A single turn carries every row of the set below to another of its rows. Some are shown first; where does it send the rows asked next?
Zus: -2.606  3.385 -2.415 -0.245 -2.452 -0.116  1.164 -0.234  1.979 -1.124 -1.607  2.550  0.312  0.612 -4.547 -1.664 -3.182
Nerik: -1.431 -0.460  2.682  0.933  2.148  0.197 -2.709  0.394 -0.183  2.134  1.801 -3.197 -4.355 -1.652 -3.699 -1.464 -0.186
nesev:  0.988 -2.745  3.757 -2.678 -0.626 -3.354 -1.615  2.882  0.731 -0.337 -0.282  1.064  2.075 -1.778 -1.091  0.181 -2.472
Lur:  2.436 -4.204 -3.593 -2.340  1.691 -0.857 -3.346 -2.328  0.133  0.275  1.369 -1.739  1.942 -0.586 -4.099 -1.470 -0.663
ravep:  0.582 -0.847  1.674  1.981  1.999  0.438  0.231 -0.400 -3.986 -4.005 -0.461 -0.726  1.695  3.211  0.344  2.633  0.144
Sutar: -2.948  0.656  1.326 -2.246 -0.439 -1.804 -1.038  2.250 -1.330 -1.533 -1.177  2.363  5.191 -0.557  0.440 -0.309 -1.391
Dabir:  1.068 -1.743  0.253 -0.894 -4.361  0.323  1.812 -2.228 -2.873  2.598  2.477 -2.497 -0.234  1.464 -0.714 -2.820 -1.129
falis: -1.542  3.129 -1.487 -0.933  1.015  0.164  2.617  0.403  0.817  0.675  1.048  2.845 -3.982 -1.546 -4.420  0.735  0.302
pofig:  0.826  0.279  1.030  1.441  2.640  1.256  0.724 -0.122 -4.013 -2.544  2.068 -1.031 -0.132  4.024 -0.239  2.339  0.124
miva:  1.004  1.327 -0.283  0.700 -3.620  0.073 -2.185 -2.183  2.740 -2.558  4.798 -0.702 -0.702  2.230  0.571  0.789  1.288
vomo: -1.875  0.795 -1.228  0.640  1.051 -1.392  1.021  1.297  1.339 -0.902 -2.702  1.697 -5.245 -3.772 -3.001  0.346  1.537
Mago: -3.829  3.149  0.410 -1.240  3.629  0.680 -0.904 -1.147 -1.243  0.753  0.236  0.962  3.995  0.261 -1.731 -0.637 -1.388
zop: -2.259  3.896 -3.818 -0.378 -0.002  0.096  1.090  0.904  2.645  1.265 -0.887  1.439 -2.688  0.016 -3.668 -1.860 -1.899
bimez:  1.065  0.345 -1.348  1.436  1.177 -1.448 -3.223 -3.012  4.244 -1.827 -0.569 -1.062  0.938 -0.395  3.045  1.458  2.412
Pulo: -1.550 -2.330 -5.229 -0.427 -2.951  0.304 -3.332  0.818 -3.066 -0.259  1.060 -1.680  2.119 -0.356 -1.170 -1.895  2.979
Dogu: -1.029 -0.392  1.430  1.216 -2.463 -1.738  1.124  0.124  0.583 -1.327 -4.349  2.864  0.114 -4.025 -3.513  2.143  0.940
Vinad: -1.102 -2.916 -4.875 -0.643 -3.395  0.051 -3.422  1.251 -2.875 -0.666  1.637 -1.948  1.008 -0.399 -1.498 -2.131  2.631
Gome:  2.503 -1.708  2.174  1.399  1.678 -0.254  0.370  1.106 -3.394 -1.801 -0.013 -0.652  1.729  2.532  1.144  3.641  0.584
vezuz: -0.084 -3.264 -1.039 -1.623 -1.221 -1.945  0.725 -2.981 -1.348 -3.022 -0.929 -1.930 -1.463  0.859 -0.278 -5.012 -3.045
ritu: -0.656 -2.464 -2.745 -1.062  1.938 -2.082  0.606 -2.614 -1.083 -0.333 -3.791 -1.967  0.344 -0.647  2.501 -3.936 -0.879
Gona: -0.973 -2.904 -5.224 -1.201 -3.066 -0.416 -3.275  1.591 -2.712 -0.751  1.062 -1.317  1.927 -0.504 -0.775 -1.898  2.592
Fibam:  2.437 -1.642  1.091  1.207  3.158 -0.266  0.153  2.022 -2.818 -1.546  1.318 -1.858 -2.529  2.488  0.993  2.467  0.932
lalir:  0.076 -0.351  0.481  1.801 -4.471 -1.529 -0.189  0.747  2.610  1.488 -4.517  0.854  0.706 -2.515 -3.799  0.409 -1.298
novo:  0.951  1.368 -0.263  2.339 -2.376  0.197 -2.637 -2.704  2.555  0.303  1.660 -1.349  1.797  0.443  2.242  2.430  3.480
lovit:  1.120 -1.219 -2.645 -3.495 -1.208 -1.403  2.447  0.350 -1.747  2.363  1.789 -0.750 -0.419  1.281  2.372 -3.229 -1.202
fomu: -0.587 -2.926  3.564 -0.155 -1.908 -2.276 -2.831  3.886 -0.169 -0.127  0.397 -1.767 -3.134 -2.446 -1.464 -1.136 -0.159
duneg:  1.326  1.272 -2.367 -0.440 -0.527 -1.397 -2.070 -0.077  3.799 -1.120  2.800 -0.113 -0.550  0.900  3.826  1.176  2.543
bato:  0.383  0.116 -0.950  1.693 -2.048 -1.279 -0.265  1.851  3.325  3.896 -3.810 -0.220 -2.221 -3.124 -2.914  0.239 -0.017
Vasib:  2.206 -2.739  1.785  1.776  2.520 -1.071 -0.336  1.695 -2.849 -3.015 -1.057 -1.515 -0.744  1.662  1.560  2.767  0.831
romo: -0.636  1.968  1.155 -0.384 -2.531 -0.164  2.679 -0.780  0.093  0.229 -0.584  3.997  1.306 -1.780 -4.947  2.543 -0.362
rek: -3.484  2.774 -0.771  0.137 -0.913 -0.015  2.022 -1.160 -0.136 -3.256 -1.295  3.584 -1.414 -1.367 -4.846  0.144 -0.454
neto: -0.651  1.591 -0.162  0.315 -4.827 -0.573  0.976  0.008  2.031  0.504 -2.204  2.422  2.198 -0.403 -4.703 -0.001 -2.880
Tadi: -1.536  1.868 -3.205  1.168  0.312 -0.798 -0.100  1.689  3.235  2.199 -3.110 -0.071 -4.167 -2.131 -2.733 -1.463 -0.392
pon:  0.677  0.426  0.686  2.601 -1.942  0.027 -3.311 -5.053  3.166 -3.225  1.345 -1.669  0.793  0.948 -0.182  1.082  1.201
kuf: -5.405  2.996  0.266  1.416  2.264  1.763 -2.135 -0.213 -2.239  0.938  0.921 -1.797 -1.330 -0.358 -2.082 -1.898  0.927
dek:  1.872 -3.648 -3.562 -1.620  1.872 -0.204 -3.386 -3.085 -0.218  0.635  1.374 -2.193  2.095 -0.481 -4.480 -1.405 -0.332
Kufeb:  0.593 -0.770  0.590  1.884  3.516  0.421 -0.146  0.593 -3.402 -3.720  0.949 -1.881 -2.557  3.130  0.139  1.405  0.382
loke: -0.725 -2.928  0.111  1.594 -1.180 -0.333 -0.003 -5.130 -2.317 -0.051 -3.090 -3.699  0.479 -0.449 -0.580 -3.476 -0.768
zut:  0.934 -0.047  0.651  0.189 -0.549 -1.509  1.651  1.661  1.576  2.647 -1.970  2.232 -2.525 -4.176 -3.036  2.685  1.661
metar:  1.128  0.366 -1.389 -0.233 -0.087 -1.592 -2.752 -2.451  4.424 -4.686  2.479 -0.442 -1.611  1.410  1.339 -0.200  0.222
rel:  1.995 -3.622 -3.894 -2.165  2.193 -0.604 -3.208 -2.786 -0.057  0.600  0.792 -1.545  3.007 -0.638 -3.693 -1.195 -0.392
Rut:  0.539 -0.948 -1.547 -0.341 -1.130  0.130  1.666 -1.909 -2.626  5.327 -0.426 -2.555  1.532 -0.062  2.049 -1.724  1.094

falis moves to -> rek
pon moves to -> novo
Now find these:
pofig moves to -> ravep
Vinad moves to -> dek
lovit moves to -> vezuz
Zus moves to -> neto
Mago moves to -> Sutar

